Each path is a new rotation, seen through one point. The rows after it are directions, each followed by how far the rotation turns it, in degrees per step (0 if it stays put).
Each turn is a multiple of 5 degrees from 10 to 175, or 0.
Each row of a path follows its step; steps can be skipped.
Path 1:
step 0: [-18 -45  44   5 -33  38  12  11  22   4  -3  41 -11  -6  16 -16 -19  15
  24 -21   3  -6  14  -9  27 -25 -41   1 -15 -13 -24 -23  -5 -14 -12  -5]
step 1: [-34  -5  -6 -39  -9   8  -4 -34  37 -42 -27  18  13  17  29 -17  -4  15
  32   8 -14   6   4  22  -3   8  12 -26 -36 -18  -2 -18  13 -21  -9  35]
step 2: [-15  14 -15 -24  18   1 -46  28   4   6  10 -15  -1  18  14 -17  -9 -20
   1  26  10  35  39  21   6  40 -13 -38 -12  -3  -1 -18  11 -48 -10 -26]
step 4: [ -8  -1  18 -12 -22  11  51  36 -21   8 -47  16   2   5 -32 -20  -7   8
 -16 -19  -7  14  -3 -22 -25  30  39 -32   5   7  -4  -8  -8 -25   3  36]
step 5: [-21 -31   3 -14   7 -17 -31  26 -19 -22  -6  51   4  27 -23  10 -10   6
 -17   8  23  55 -30   3 -25 -14  22   9   8  18   3 -33 -28 -11   1  -1]
step 6: [ -4 -10  -1 -18  10 -15  29   5  17 -24 -10 -13 -11   9  -2   6  -8  -8
   4 -35   9  26 -29  47 -16 -17 -41  29  22 -12 -20 -15 -17 -46  29 -37]
step 7: [  6 -26 -25  -2 -41 -20 -18 -15 -10  11  -6 -18  20   8  12  -3 -33 -10
  17 -58  19 -24 -13  27  -1   5   8 -13  29 -17   8   1  21 -46  16  25]
step 8: [ 14   3  19   9   7   5 -53  20 -28  20 -16   8 -17   4 -13 -25 -20  15
 -18 -42  -3   4  24  44  -6  -2  12  21 -26 -46  24 -20  25   6   1  22]
step 9: [-18 -16   8 -31  25  15   2  24 -18 -16  -6   5  26   7 -44 -26 -21  20
 -20  37 -14 -16  12  26  11 -26 -28  11   5 -35 -10  19  30   6  39  16]
step 10: [  5 -23 -11  37 -12   5   9  41  44  -4 -22   0  51  33  14 -20 -13   9
  -2  14 -15  20  14  17 -21  -3 -18 -27  16   2  21  35  -7   7  34   5]
step 11: [ 30  14 -42  39  -2   3 -24   3 -12 -16 -11 -25  41  23   3 -13   3  -2
  -7  -8 -10  40  -6 -17 -38 -12 -13 -14 -12 -14 -45 -39  -3  13   1  15]
step 12: [ 19   4   2 -29 -37  12   2  41 -21   8   2  -4 -16  30 -11 -25   9 -26
   4 -15  18 -17 -28 -19   1 -11 -41 -23 -15 -13 -26 -40   8  31  26 -28]
Speeds:
[ 15  -1  -6   8   0  -2  -3   5 -11  -1  -9  11   9  -2   6   3  12  -9
   6   5  -3  -9   1  10   2  -2 -11   1   4 -14  -2   5  -6  12   3   4]
25
[ -5  -4  -2  12  -9  10  15  -6   4  -5  -6   1   3   2  13   3   2   5
  -6  -4   6 -12  -2  -3   2  11   0   1  -4   3   7   6  -1  -9  17  10]
115
[-10  -5 -10   6   1 -16   8  -6  -9  -1   8  10 -13   2   2 -13   5  14
   6 -11   5  -4   5   4  -1  -2   2   4  10  -5  -1   0  -2   2  -1  -7]
45
[  8   3  11   5  -1  -5  11  17   8   8 -12  -3 -16  -1   5  -5   5  -2
  -3  -6  -5   5  10   6   0   3  -5  -4  -8   0   8   0  -1  -1   1 -13]
175
[ -8   2  -1  -3   6 -11 -11   2 -10   4  -1  -4  -7  14  15   6   3  -3
 -18   0  -2  -1   7  -3  -7  -1  -3   3 -10   3  -4  -2  -7   0  -3  14]
115
[  1 -14 -14   7  -7   5   5  -1   3  13   2 -19   0  -4  -4  -4   4  -7
   0   0  13   7   3   6  -6   4  -5   8  -3   0  -6   6  -3   0 -13   5]
90
[-15  -8   0  -9  -4  -1  -7   1  -2 -11 -18   0   0 -11   1  -1  -5   7
  -3   4   3   6  -4  -4   0   0   0   2  -9  -7   1  18  -8   8  -2 -11]
85
